In the rows, 128 means zero.
T: 3 groups of rows, each row roughly a mix of its group's hidden directions:
T (98 x 15):
[[118 111  61 136 124 135 154 112 105 149 183 122 103 102 154]
 [145 148 165 109  99 165 146 133 201 156 146 121 125 113 138]
 [121  95 113 117 114 141 157 146 114  87 195 149  86 116 120]
 [105  82 154 120 136 166 143 145 110  68 162 154 106 133 135]
 [114 128 159 139 189 153 109 132  81 108 110 115 178 113 128]
 [ 95 113 182 145  85 145 125 139 103 159 144 118 157 123  81]
 [113 127 161 125 168 157 107 121  87 116 111 117 193  97 114]
 [102 127  95 101 121 137 155  82 120 164 103 136 124  89 180]
 [143 143  75 115 174 119 124 119 152  90 127 138  87 129 175]
 [198 104  97 105 139 126 184 126 135 124 120 140 142 126 162]
 [136 142 169 114  87 158 137 127 207 148 134 133 115 126 142]
 [114 100  91 120 136 149 164 131 116 106 182 142  79 114 162]
 [187 124 109 153 157 135 107 114 146 140 109 109 191 145 145]
 [ 93 153 164 148  98 119  94 124 119 177 110 104 157 127  85]
 [133 129 186 118 135 183 137 140 133 141 147 110 181  95 112]
 [118 118 162 142 133 130 157 172 120  84 168 150  71 143 124]
 [ 67 150 135 105  94 108  95 129 111 146 123 114 106 124  72]
 [167 103  81 135  81  85 147 137 120 145 150 128 117 157  96]
 [122 101  70  83 103 137 145  98 113 122 164 139 126  82 124]
 [131 101  80 145 137  84 115 118  59 110 116 135 146 139 105]
 [113 111  82 137 161  95 107 121  56 102 116 128 137 134 113]
 [141 111 161 143 168 163 130 147  85 121 143 108 190 116 109]
 [110 103  99 131 128 156 159 135 127 115 192 136  75 119 161]
 [ 92 151 138 127 194 144  92 123 125  97  93 123 114 135 166]
 [ 91 131 137 141 134  87 131 141  48 133 107 127 127 127  91]
 [ 83 155 110 144 157 147  90 123 157 112 155 120  74 130 161]
 [180 103 155 110 101 108 169 140 113 136  93 140 172 139 101]
 [ 72 126 143 158  90 144 114 130 107 167 175 110 121 116  98]
 [154 124 127 170 173  97 123 151  69 117 116 116 161 150 108]
 [126 101  70  88 110 138 155  92 112 128 152 142 131  79 142]
 [148 142 163 118 100 104 136 130 118 170  81 117 179 125  88]
 [118 136 193 114 108 183 134 127 177 139 139 130 144 101 137]
 [102 128 143  88  76 156 132 116 186 127 149 144  92 111 132]
 [ 75 136  85 145 128 139 118 118 120 143 181 116  77 110 146]
 [112  76 143 122 135 168 150 142 105  73 171 153 112 126 137]
 [106 168 173 120 176 170 124 127 153 126 111 121 131  97 168]
 [108 137  87  94 114 130 125  76 128 173  95 120 150  92 151]
 [ 76 121 162 139 118 133 167 145 109 125 137 152  65 130 156]
 [117 149 177 143 104 121  98 127 133 170  89 108 172 139  91]
 [172 146 144 103 158 104 117 132 153  91  63 142 145 148 131]
 [112 150 173 111 117 175 145 134 188 139 147 129 101 107 156]
 [177 146 134 101 162 103 121 129 150  89  67 141 148 142 134]
 [136  96  78 123 151 148 156 123 122  96 172 143  95 119 173]
 [102 143 163 153  87 128 108 128 119 185 130 103 161 122  84]
 [128 116 120 124  51 108 146 118 169 142 140 156  85 138 126]
 [148 118  87 129 133 122 116  87 105 163  95 114 194 113 136]
 [173 133 108 142 153 130 111 101 141 155  88 111 192 132 153]
 [123 156 129 124  97  69 133 132 137 159  74 132  92 162 119]
 [156  86 100 153 142 120 135 141  65 114 160 121 165 135  99]
 [115 143 161 154  85 116 108 129 121 184 120 106 164 130  81]
 [161 120 156 130  81 130 175 142 129 183 141 118 161 117 102]
 [134 136 131 173 170 107 124 127  84 157  79 112 163 150 149]
 [122 150 164 111 121 175 140 134 198 137 148 125 100 116 159]
 [114 101  86  82  81 147 135  95 138 129 165 139 124  88 121]
 [ 95 109  98 137 145 155 127 128 127  94 181 138  73 127 163]
 [ 84 119 174 142  95 154 121 132  97 160 151 114 158 108  87]
 [183 128 120 148 151 126 111 109 139 145  90 115 198 137 141]
 [103 127 138  88  76 158 134 104 186 137 138 145 102 106 143]
 [135 134  96 125  91  96 147 138 164 142 140 134  57 161 138]
 [ 88 153 128  96  92 111  82 124 133 142 124 108 124 124  64]
 [149 110  87 143 182 121 118 137  67 108 142 108 161 133 115]
 [117  91  77  93  95 140 150  96 108 126 163 144 129  85 128]
 [127  94  72  95 110 133 157  96  97 125 154 144 137  82 135]
 [125 129 205 125 107 126 115 147 130 124  89 132 159 150  85]
 [124 123 167 132 111 128 125 173 139  83 172 140  90 148  84]
 [ 88 136 166 153  87 133 109 131 110 175 143 108 151 118  81]
 [122 139  75 124 107  74 128 121 139 131 113 139  64 157 138]
 [169 112  94 103 165 123 152 129 142  76 118 153 105 139 171]
 [120  98  94 130 136 155 158 132 127 105 188 140  80 123 166]
 [128 127 197 124 126 183 130 131 144 135 134 123 181  99 121]
 [114 130  85 101 114 127 122  76 118 174  94 118 163  95 145]
 [ 65 158 138 159 127 135  74 130 146 130 152 115  87 136 121]
 [ 99 116 143 110 103 135 153 153 127  92 177 152  67 119 113]
 [142 137 165 113  82 158 139 130 205 150 140 130 120 129 134]
 [153 150 146 109 161 104 100 131 153  84  64 141 134 154 131]
 [129 136  72 129 114  65 131 128 118 135 111 133  74 161 127]
 [145  98 109 130  54  90 147 129 119 148 142 142 122 146  86]
 [103 116 198 140  91 141 119 142 112 148 121 123 162 136  81]
 [119 130  93 127  79  86 134 113 157 132 120 156  66 147 143]
 [118 148 123 116  83 109 139 122 186 144 120 144  64 143 149]
 [147 120 104 131 147 140 157  90 128 157  94 135 156 108 197]
 [165 173 113 135 118  95 121 118 160 186  93 104 151 130 124]
 [133 111 159 142 175 173 121 135  94 109 143 116 188 106 125]
 [110 130 192 124 139 188 125 121 143 121 134 132 167  88 141]
 [114 130 138 105  97 125 104 155 141  94 174 127  99 132  61]
 [157 122  66 144 125  72 145 142 106 136 135 124  92 164 121]
 [ 72 154 131  96  96 106  97 128 114 141 123 115 106 118  71]
 [163  99  83 160 145  95 143 141  68 121 147 124 146 143 111]
 [107 137 123 116  87 120 130 123 185 129 127 147  58 151 150]
 [108 109  99 132 131 153 155 135 131 114 190 136  70 121 162]
 [131 178 113 137 117  93 103 110 138 189  93  99 152 120 111]
 [143 126  87 137 146 121 117  90 105 169  90 109 185 119 149]
 [143 127 158 129 177 178 126 140 110 122 147 102 187 100 123]
 [136 109  62 146 130  81 135 134  94 115 141 134  86 160 128]
 [104 127 138  94  80 163 130 108 192 137 144 140  97 114 147]
 [159 134 141 141  90 102 131 125 123 183 101 112 181 132  91]
 [142 115 162 134 161 189 123 130 127 113 156 118 186  98 133]
 [114 103 122 116 116 139 160 149 118  88 190 151  75 116 124]]
one row of each group, then the others: which group is each in?
[157 109 156 135 104 171 139 118 198 126 137 146 134 138 169]
<29>
[120 108 182 139  80 138 142 141 105 163 134 121 167 127  81]
<70>
[113 136  97 127  96  78 123 118 147 129 101 148  65 162 141]
<18>

[137 136  61 128 126  70 134 134 114 135 124 124  78 159 125]
<18>
[ 85 121 100 143 171 109 122 122  61  96 122 142 104 119 145]
<18>
[115 164 149 148 144 100  88 130 115 161  73 100 155 152 105]
<29>
[122 125 114  79  88 155 124 119 183 111 171 136  99 106 116]
<29>
[120 125 153 133 175 160 100 113  99 105 111 124 193  99 130]
<18>
[134 131 106 125  89  99 154 149 156 147 145 128  58 166 128]
<18>
[121 124 176 143  81 131 133 134 116 183 119 111 170 130  88]
<70>
[ 96 168 169 113 152 162 123 127 176 128 110 128  98 114 171]
<18>
[120 123 170 152 121 131 122 176 137  92 170 133  88 163  96]
<29>
